Each path below is one point turned by a fixed rotation once a step. After each direction that follows a path, write how fast that rotation turns it, in degrees per step (0 if it stays still).
Each turn is a multiple of 5 degrees from 10 to 175, or 0.
Each row of a path follows its step; steps can be skipped.
Path 1:
step 0: [ 10   0  -3   1 -52  27  -7 -35  17   0 -22  16  -2 -12  10  -5 -15   6
 -15   8   0 -22 -23  13 -21  -4 -30  18   4   4   9 -15 -14   3  15 -16
 -25  -2  -7 -20  13]
step 1: [ -6  -3 -31  12   7   8 -13 -14  28  -3 -39   5 -15  -4  21  41 -21   5
  -5  17   4  35   6  -5 -10 -10  19  26  -3 -23   9 -16   3   5 -27 -12
  17  -7  -3 -10   5]
step 2: [-22  -1  18  23 -16  20 -27   8   2 -10   0  16  19 -35  13  24  11 -25
  -4 -10  11  -5  25 -38 -11  -3 -16 -12  21 -11   6  -3  -6 -16 -26 -14
  -2  23   6 -20  10]
step 3: [ 12  13 -11  30 -14 -17   3 -29   8  20  19  -4  -2 -40  22 -11 -11   0
 -12  23  -7  -4   9   3 -17   1 -28  32  19 -16   7  -2 -14  -8  10   9
  -4 -10 -23 -15  36]
step 5: [ -4  22  -1  12  28  32 -22  -9  28 -21 -16   1  41 -20   3  31   3  11
   4 -10 -17  11   8   1  -5  17 -16 -13  20 -14  -5  -8   6  -8 -11 -21
  -3   7 -32 -12  18]
step 6: [-22   7 -11  23 -34  14   7 -14  -2  -5  29  42 -16 -16   8   6  -9   8
  10  -5 -14  10   1  -8  -6  14 -18  16  33   7  17  -4  14  16   0  -8
  -6 -10   4 -25  36]
step 8: [-23   2   7   3  18  23 -18 -31  21 -23 -18   0  14 -26  41 -20  19 -21
  -6  -5 -19  -6  18  13  -7 -12  -4  -1   3  -5  20   1   3   5 -29 -37
 -14   3   3   0  10]
step 9: [ 20  22  -6  12 -14  13 -12   7   4 -12  17  10 -19  -8   1  -1 -35   7
  12  19 -33   6   0 -25 -11  -9 -25   6   0 -21  14   7   9  -3 -21 -25
   3  10 -29   1  42]
step 10: [-24   4  -7  22  -2  -8 -40 -38  -3  10   5  13 -21   7  -4  33  -3 -10
   7   9 -16 -13  -7  -7   9   7  -4  15  -4  15  -2 -15 -38 -14  -2 -31
  -4 -16   4 -33   9]
step 11: [ 16   0 -16  24   9  50  -9  -7  26 -16 -32  -1   8 -39  16  -1  10  -9
  -6  35   4 -20  -9   2  10  -5  -5   2   4   7  -3 -17  13  -5   3 -14
  -1 -15  13 -17  19]
step 12: [ 16   2  -2  -2 -28  10 -10 -41  -2 -14   5   2  -1 -14   1  14 -25  -9
   7  -5   0  20  12   3  -3  12 -13  20  14 -43  12  -3  26  -2 -40 -25
   3   1  24  -4  20]
Directions:
[  7   4   3   1   1   6   7  -3 -12   1  -8   0   5   2   7   0   7   2
  10   7   2   5   3  -7  -4   3  -6   3   8   7   8   3   0  -4   3  -4
 -10  -5  -2   6  -5]  125
[  0  -3   1   5  -5 -10  -9  -1  -7   9  -4   3  -8   2   5   9  -8  -2
   8   1  -1   3  -5   6  -3  -2   9   0   1   2  -6  -6   1   4   1  -2
   1  -9  -7  10  -6]  120
[ 3 -4 -8  5  8  2  4  2  3  1  6  2 -1 -2 18 -8 -9 12 -1 -3  1 -7 -4 -5
  3  1  9  5  5  5  6 -1  3  2  1  0  5  1  3  1 -2]  140
[  0  -4 -10  -8   0  -7  -7  -6  -3  -1  -3  -6   0   1  -3  -1   4   0
 -12  -4  -4   1  -9  -3  -4   9  -1   4  10   4  -2   2   4 -15  -2  -1
   1   4  -4   6   4]  155
[ 17   2   0   0  -5   0   1  -2   3   0  10   9  -1  -9  -6  -7  -2  -2
   5 -10  -3   1   2   4  -2  -5  -7  -4  13   1  -2  -3  -1   2  -6  -2
   4   3  -2   6  -4]  115
[  5  -1  -6  -2  -1   0   0   5   1   0   5   8   2   8 -10   8  -4  -6
   0  -1   3  -4   7 -11   4   3   3  13  -5  -7   6   8   4  -3  -2  -7
   6  -5   3   8  -4]  135
